In the rows, 128 means zero.
D: rows in a few groups, each row roughly a mix of its group's directions (one row in no group):
D (112 x 10):
[[140 129 107 136 199 110 122 151 114 153]
 [107 126  86 116  97 182 145 151 115 118]
 [116 107  91 113  96 123 160  95 100  94]
 [162  91 154  95 157  90 143 131 121 151]
 [122 107 113 134 106 155 157 132 169 181]
 [106 131 121 180 152 126 139 156  89 160]
 [ 92 155 133 134 107 177  88 131 116 102]
 [175  99 129 138  78 106 151 139 129 150]
 [ 90 104 105 136 154 113 116 178 158 110]
 [154 133 116  91 119 160  76 111 137  97]
 [113 106 155 100 142 107 179  85 135 128]
 [159  80 102 105  94 142 136 153 154 117]
 [136 173  67 137 143 158 132 129 143 133]
 [101 115 139 102  80 151 127  96 145  90]
 [155 123 184 133 139 113 123 102  79 119]
 [118 102 104 130  94 131  75 157 159 112]
 [ 87 108 129 160 162 156 102 158 156 131]
 [148 133 137 165 121 130 130 137  84 186]
 [ 68 115 125 120 127 115  95 117 173 123]
 [ 71 137 166 154  93 107 118 122 135 120]
 [180  89 108 117 111 129 149 140 109 166]
 [ 85 104  91 103 170 120 154 130 149 132]
 [108 181 129  96  97 107 135 126 167 136]
 [ 98 167 110 150 147 100 126 120 142 180]
 [ 92 153 155 171 130  93 151 128 115 158]
 [125 138 103 109  97  86 156 113 177 137]
 [142 146 127  94  95 100  92 114 141  82]
 [ 93 158 158 103 133 150 153 103 171 137]
 [113 143 116  96  85 102 164 107 146  94]
 [164 108 107 125 182 162 119 141 105 147]
 [136 173 147 122 130 132 108  75  89 132]
 [111 163 140 149 101 121  84  92  96 144]
 [122 117  89 115  98  85 112 118 170 152]
 [122  75 124  98 168 149 149 137  95 126]
 [145  84  92 145 107 144 154 146  95 156]
 [ 93 113 112 134 128 112 127 106 194 151]
 [167 133 129 134 154 121 115 115 175  78]
 [154 111 118 100  99 139  71 104 134 155]
 [128  88 147 118 136 133 119 113  60 143]
 [167 103 151 140 147 175 107 144 101 105]
 [125  79 131 123  75 174 125 128 122 129]
 [131 156 139 126  68 124 104 121 131  82]
 [161 104 120 106 172 153 140 120  80 122]
 [ 84 144 141 126 151 152 111 123 174  90]
 [172 137 124  90 166  90 145 131 101 126]
 [ 99 102  69 133  88 127 128 111 149 122]
 [136  90 153 111 168 115 173 114 114 154]
 [162  98 114  89 107  75 140 138 136 129]
 [118  79 114 102 145 147 142 168 116 165]
 [123 160 178 111 155 141 122 104 173 126]
 [156 157 189 117 138 148 121 157 113 146]
 [103 148 127 137 116 104  87 157 156  80]
 [100 157 175 102 158 131 154 123 106 156]
 [160 138 160 121 114 111  99 139  87  83]
 [134 109 170 136 165 148 132 155  88 159]
 [103  87 112 147 105 145  81 147 159 121]
 [ 83 143  77 129 116 126 133 140 172 146]
 [142 113 150  86 151  84 160 104 146 113]
 [ 95  93 106 159 108 113 113 175 147 142]
 [176 107 178 105 104 124 152 138 132 144]
 [139 121  83 130  75 135  88 107 136 112]
 [129  82 113 117  80 142 123 151  91 151]
 [ 93 147 150 137 149  71 133 105 140 156]
 [121 127 145 152 140 127  79 156 150 179]
 [126 156 124 121 162 107 159 135 188 111]
 [181 131 137 151 112 170  95 139 117 105]
 [166 103 103  99  98  80 113 142 118 137]
 [156  93  95 138 101 169 147 132  94 141]
 [134 155 127 133  89 152  80 140 142  85]
 [ 82 146 118 123 160 177  99 122 142 112]
 [ 84 170 158 160 169 129 125 119 123 134]
 [104 110  99  94 140  93 153 128 126 177]
 [164  95 122 150 108  99 126 106 114  78]
 [137 101 161 131  93 167 120 141  99  87]
 [147 136 152 124 190 102 149 138 107 156]
 [172 108 106 132  92 154 163 147 105 107]
 [170 127 110 133  83 122 104 169 119  99]
 [117 101 144 117  74 110 113 117  83 151]
 [142 149 116 126  95 160  78 169 143 122]
 [131  71 132 119 153  96 101 131 128 169]
 [ 82 153 128  98 187 130 124 120 124 125]
 [148 134 143 167 120 133 124 141  98 191]
 [173 117 132 102 161  91 126 156 130 164]
 [180 120 114 132 168 129 100 166 152 132]
 [123 150 116 153 152 125  84 131  88  85]
 [102 162  81 138 137 150 137 124 168  98]
 [154 122 104 136  77 102 150 133  85 111]
 [113 100 126 127 172 109 117 150 143 185]
 [136  89  94 124 164 168 142 132 102 157]
 [ 73 112 109 137 110 142 119 140 172  97]
 [127 170  95 123 158 102 113 139 178 127]
 [109 166 102 149 130 141 130 152 188 127]
 [ 75 116  98 118  76 110 127 115 126 142]
 [133  93  78  90 109 102 125 112 125 157]
 [140 136 131 101 128 169 109 125 165  73]
 [ 76 125 128 133 117  77  94 129 154 138]
 [172 113 158 118 164 121 128 100  85 113]
 [ 92 158 134 137 154  70 131 116 100 131]
 [116 103 111 112 157 137 144 151 184  94]
 [144  73 161 126 138 150 163  99 147 128]
 [138 149 156 110  83  80 150 100 115 126]
 [ 91  99 138 159 128 141 130 141 162 179]
 [127 169 134 132  78 112  98 139  97  99]
 [138 100  93 112 139 111 117 109  82 172]
 [154 110 104 107 147 108 141 128 194 131]
 [120 145 108 160  95 174 103 133 169 122]
 [188 102 123 126 128 134 139 175 124 154]
 [151 132 180  79 127  97 140 125 113 108]
 [125  67 103  90 148 115 135 145 148 143]
 [141 125  87 105  83  87 105 152 122 118]
 [128 108  89 157 151  93 156  94 156 120]
 [138 110  78  97 102 112 114 145 173 128]]
one row of each group, then the others: which group is each in?
[ 89 166 123 141  74 101 127 104 134 130]
<59>
[130 137 121 139 178  91 159  95 161 120]
<39>
[186 119 132 135 112 125 169 146  99 155]
<35>

[133 158 151 110 179 152 113 162 141 158]
<39>
[143 143 128 116 117  83 142 138 194 127]
<59>
[124 171 140 125 156 108 169 138 176 118]
<59>
[ 89 139 140 146 173 153 119  97 104  97]
<39>
[113 151 104 174 136 171  87 119 126 112]
<59>
[142 123 120  91 108  94  99 144 163  85]
<35>
[108 156 135 132 145  72 103 109  95 152]
<35>
[170 161 158 180 136 122 132 120 148 113]
<39>
[ 84 177  90 118 127 129  93 142 132 120]
<39>
[116 138 152 184 121 153  76 136 130 124]
<59>
[157  87 164  85 125 122 136 112 133  92]
<39>
